The rows below come in pairs that one turn or mirror swaps. Which row does each named row swap with?
q_328: [  3   2 -14  -5   3  -5   4   3  -3  -4 -10  -5   4   0   3  10  -3  14
  -4 -15  -5  10   9  -4  -4]
q_365: [-10   4   9   6  -5 -12 -19   3  -3  11  -6  13   0  -6   0  14  -5  -7
   7  -7   3   8  -2  -6   5]
q_342: [  7 -10   1   1   9   4   6   1  -4   3   7   3  -5  -4   6  -7  11   8
  -5   3  -3  -4 -14  14  -8]
q_80: [-11   1  -4   2  -5  -7  -5  24   3   3  -1   5  -7  -5  -2   0  12   9
 -12  -8  -2  -7  -8 -10  -5]
q_192: [-10  -1  -5   0   7  -6   6  -7  12   0   7  -8  -4  -1   0   1   6   4
  -7   7  11  15 -17  -1   9]
q_330: [  4  -1   6   9  -6  -1 -10   5   5  -2  -7   6   7 -14   7  10  -9   3
  10 -11  -3  -6   1   6   2]
q_532: [ -7  -3 -10 -12   5   4  13   1  -8   7   8   0  12  -8   8  -1  -5 -12
   4   6   0   4   4  -2   7]
q_939: [  2  -2  -2  -6  -2   1   1  14   6  16  -7   7 -15  -3   3  -2   0   6
  10  -2 -14  -8  -3   1  -4]
q_464: [  0   1   1   8 -10  -4   5  -4   9  23   3  -3  -4  -3   0  -2  -5  -2
   1   5  11 -11   0   5   7]
q_573: [ -1   1  -9  -2   8 -24   1  -7   2  -6 -13  -1   4   8  -3   8  -3   1
   0   2   9   6  10   3   0]
q_292: [  5  -8  -9  -8   7  -3  -1  10 -10   3  -2  -3  10  -7   6   4   0   8
  15  -5 -11   4   6   0  -2]
q_616: [  0   1  -2  -3   0  -4   2   4  -1   7  -1   3 -30  -2   2   1  -1   1
  13  -3  -4   8   0   2  -1]
q_214: [ -4  -1   2 -17  -1   5  -3   7  -2 -11   6  16  21  -2  -2  -6   2   1
   2   3  -2  10  -5   1   1]
q_525: [ -2  -1   0  11 -13  -7  -1 -12  -3  -7   1   0 -19   1  -1  -2   2   0
  -3   0  -7   6  -5  -4   2]
q_537: [  6   5 -10  -1   1   1  13   2   2  -3  -2   6  11  -1  13  -8   8   2
 -13 -16   0   9 -10   3  -4]
q_227: [ -3   1  -6  22   9   0  -1   2 -10   2  -6  -7  -7   3   0   4  -2   4
   5   0 -16  -2  -1   2  -3]
q_982: [ -5  -1  -3 -14  -7  -3  -2  15   4  -5   3  13  14   4  -1  -7  -1   1
   4   0  18  16  -6  -3  -1]
q_173: [ -1   4   0  -8   3   1   4  20 -18   4   4   4   8   6  -6   0   3  -2
   0   2  -3  17  -2  -3   7]
q_839: [-10  -7  -5  -2   6 -11  -4 -11   2  13   2  10   8  -8   6   8  -1  -9
   4  -2   5  17  -7  -3  11]
q_725: [-12   4  -1   8   0 -15   1  -5   3   7  -1   6  -6   7  -3 -13   9  -5
 -10  11  10  -8  -7  -9  -4]
q_180: [ -5  -3  -9   4  -3 -21 -11  -4   4  -1  -7   6  13   4  -1   0   0  -3
   3   0   8  16  -1 -10  10]
q_972: [ -6   8   6  -8  -1   5  -8  10  -2  11   3   4 -10  -4  -6   9   5   0
  -3   6  -9 -12 -19   0   4]
q_275: [ -5  14  -1   7  10   4   2  10  -1   3  -2   3  -2  -8  -4  -8   1  10
 -13   3  -1   9   6  -4 -10]
q_203: [ -4   1   4  -8  -9   4  -3  16  -6   5   4 -10 -16  13  -3   1   2   3
  -5   0  -4   9  -3   8   0]
q_654: [ -3  -3  -1 -13  -8   0   1   0  15  13   0   7   4  -2   1  -4  -2  -4
  -7   5   1 -23  -4   1   2]
q_82: [ -8   0  -3   8  -6 -13  -1  -6  -1 -26   2   6  -1  -3   3  -3   3  -3
  -8   1   0   9  -5   5   4]
q_691: [ -6  -2  -6 -12 -16  -7  -8   9   6   5  -5   0   0  -2  -5   6 -11  13
   1 -14   2  -1   4  -9   6]
q_426: [  5   2  -6 -15   4   3   1  16 -12   5   3   2  18  -5   5  -4   0  -1
  14   1  -5  -1  -3  -1   7]
q_854: [ -8   9   0  -2  -8  -2 -19   3   4 -11  -9  10   3   2  -9   6  -8  -4
   8  -7  -6   0   0  -8  -5]
q_265: [-10   5  -3   0   5  -5  -1  21  -5   9   7   2  -5  -4   2  -1  20  -3
  -8  -8  -1  -9  -7  -7   8]
q_996: [ -1  -5  -5  -4   3   4   9  -7   3  -1   5  13  -4   2  -2 -15  -2  16
  -3   1   3   0  -6  16  -6]
q_493: [ -9  -4   4   0   7  -6  -2   1   0   3   7   4  -8   7  -5  -6  18  -9
  -5  13   6  -2 -18   4  -7]
q_259: [ -1   0  -6  16   4  -6   0   6  -2   1  -4   3 -25   0  -2   1  -1   4
 -10  -1   5   8   1  -5   2]
q_316: [  3  -1  -3  10 -11  -4  -5   3  10  21   9   8  -8  -2  -8   0  -5  -2
   2   4  11   5  -1   1   8]
q_56: [ -8   2  -5  -2  -6  -6  -3 -10  -6  -7  -4  -4 -12   4   3   1   4  -4
 -12  -1 -21  -3  -2   3   1]
q_154: [ -3  12  -8  -2  -4 -15   4  10   9   2 -11   3 -10   5  -6  -3  -2  11
 -12  -9   1  -6   3 -11  -1]
q_171: [ -6   3   2  19   4  -3   0  -5  -1 -14  -5   5  -6   5   3   0   0  -3
   3   2  19   9  -5   0  -1]
q_12: [ -5   3  -4   9 -21   4   1  -1  -2   5  -3   2   6   7  -1  -3   1  -4
   7   0  15 -16  -7   1   1]
q_943: [ -4  -1  -5   6   2  -7   1   2   0  11  -7  10 -18   6   2  -3   0   2
  -9   0  24   3   2   1   6]
q_288: [-11  -5   8  15  -5   4  -4  -2  -2  -4   4  17   3  -3   7 -16   6  -1
   6  -1   4  -3  -9   8  -5]
q_473: [ -2   2  -2   5  -6 -16  -4   2   6  -1  -6  19  -3  16  -5 -11  -2   6
   0   2  11  -2  -5  -6  -8]
q_990: [ -2   1  12   0   0   9   0   2   2   9  10   9  -6  -5   3  -3  10  -5
  -2   3  -3 -10 -20  10   4]
q_675: [  2  13  -2  -7  -3  -5 -12   2   3  -1  -8 -11   7  -4   4  14  -8  -5
  11  -3  -6   4   6  -3   8]
q_465: [ -4   3   0  -3  -1 -13  -4   7   6   0  -4   7  14   6  -7   3   6   2
  -5  -6  -6  27  -5  -2   2]
q_337: [-18  -5  -2  -6   6  -9  -5 -10   3   8  11  -2 -11  -9   6  -1   2   2
  -5   0  14   3 -11   5  -3]
q_925: [ -4   1  -5  -2  19   3   6   1   0   2  -8   0  13   9   1  -2   1  -3
   7  -3  15 -13   4   6  -1]
q_988: [  1  17  -2  -2  -6  -8  -9   4   7  -6  -7   7   4   0   1   9 -12 -10
   0  -8  -1   0   8 -13   7]
q_183: [  3  -6   1   1  -6   6   3 -13   4  -2   0  -5   7 -10  -8   1  -5  -1
  -9   5 -11   7   3 -11   5]
q_399: [ -5   3  -5 -14   9 -12  -2   1   0   8  -5 -15   9  -4   4  15  -1  -8
   6   2  -4   5   4  -7  10]
q_247: [  1  -2  -3  -7  17   5   5  11  12   1   0   9  21   5  -1   0   0   1
  -2  -2  11 -10  -1  -3   7]
q_134: [  4  -1   0 -10  13  -5   2 -11   1   1   3   7   0  11   0  -6   3 -14
   0  18   1   3   0   5  -3]
q_454: [ -2   4 -15  -2   8 -11   5 -10  -2   0  -7  -6   8   6   6   9  -6  -5
   2  -3  -3  14   6  -1  10]
q_304: [ -8  -4  -8  -7   6   0  -2  12   5 -11   2   6  20   5   3  -5   5   3
   0   1  22   3  -5  -2   2]
q_237: [ -7   0  -1   6 -11 -15  -4  -9  -3  -8   3   2  19  10   0  -6   5  -4
   4   3   8  10  -7  -5   1]
q_782: [-12   0   6  12  -2 -14  -1  -1   4  10   1  11   9 -11   5   1 -12  -6
  12   3   2  -3  -4  -7  11]
q_428: [ -3   5  -5 -14   7  -5   3   3   4 -10  -2  14 -13   7   2   0   3   3
  10  -5 -12  12  -6  -7  -1]
q_26: [ -5  -2   3 -12 -13   4   3 -12   2  -5   8   3  23   1   0  -2   2  -6
  -6   3   7  -3  -6   1   0]
q_950: [  6   1   3 -15  -7   5  -2  14  -3  -1   4  -2 -11 -10  10   0   3  -5
  -7   2  -5  14  -1   7   1]
q_403: [ -3  -1  -5   7   5  -7 -10  10  -3   5 -12  -1   2 -12  -6   7   8  16
   0  -9  -1 -12   3  -3  -8]
q_142: [  9  -5  -3  -1   8   5   9   3  -1  -7   3  -5   3  -5   4   4  -2   5
   5   3 -11   0  -3  21   6]
q_99: [ -4   2  -3  20   3  -1   5   9  -6 -13   0  -3  15   6  -2   0   2   1
  -4   1  12 -11  -5  -4   3]
q_989: [ -1  -1   0 -10   6  -3   1   2  -3  11  -5   2  -5   0   4   3   1  -1
   8   4 -14 -24  -1  -6   0]
q_822: [ -8  -3  -1   4  12   4   5  19 -13  12   2   4  10  10  -2   4   1  -2
   5   2  15  -3  -6  -3   6]
q_647: [  2   0   9   1  10  13  -6   9  -5  -4  -3   0  -2  -6   6  12   3  -3
  10   2 -10  -5  -9   8  -4]
q_22: [-14   0  -1   5  -9  12   2  -7  14  10  -3   4   2   3  13   2   5 -11
  -2  -1  -6   0  -9   3   6]
q_731: [ -4   2  -5 -10  -2 -10  -1   4  -2  11   2  -8  18   7   1  -2   2   1
 -13  -1  14 -14  -4   2   2]
q_415: [-2 -1  1 11  6 -7  3 31 -7  5 -7  9 12  9  3 -1  0 -1 -1  0 -2  0 -2 -2
  1]
q_269: [ -7  -1  -1 -23  -6   2   4  10  -2 -12   3  10  11   2  -2   4  -2  -1
  13   3  -4  -8  -8   5  -1]

Swapped with q_292: q_237
Swapped with q_493: q_616
Swapped with q_288: q_227
Swapped with q_80: q_464
Swapped with q_265: q_316
Swapped with q_939: q_725
Swapped with q_647: q_171
Swapped with q_142: q_82
Swapped with q_259: q_990
Swapped with q_950: q_192
Swapped with q_275: q_22
Swapped with q_925: q_854

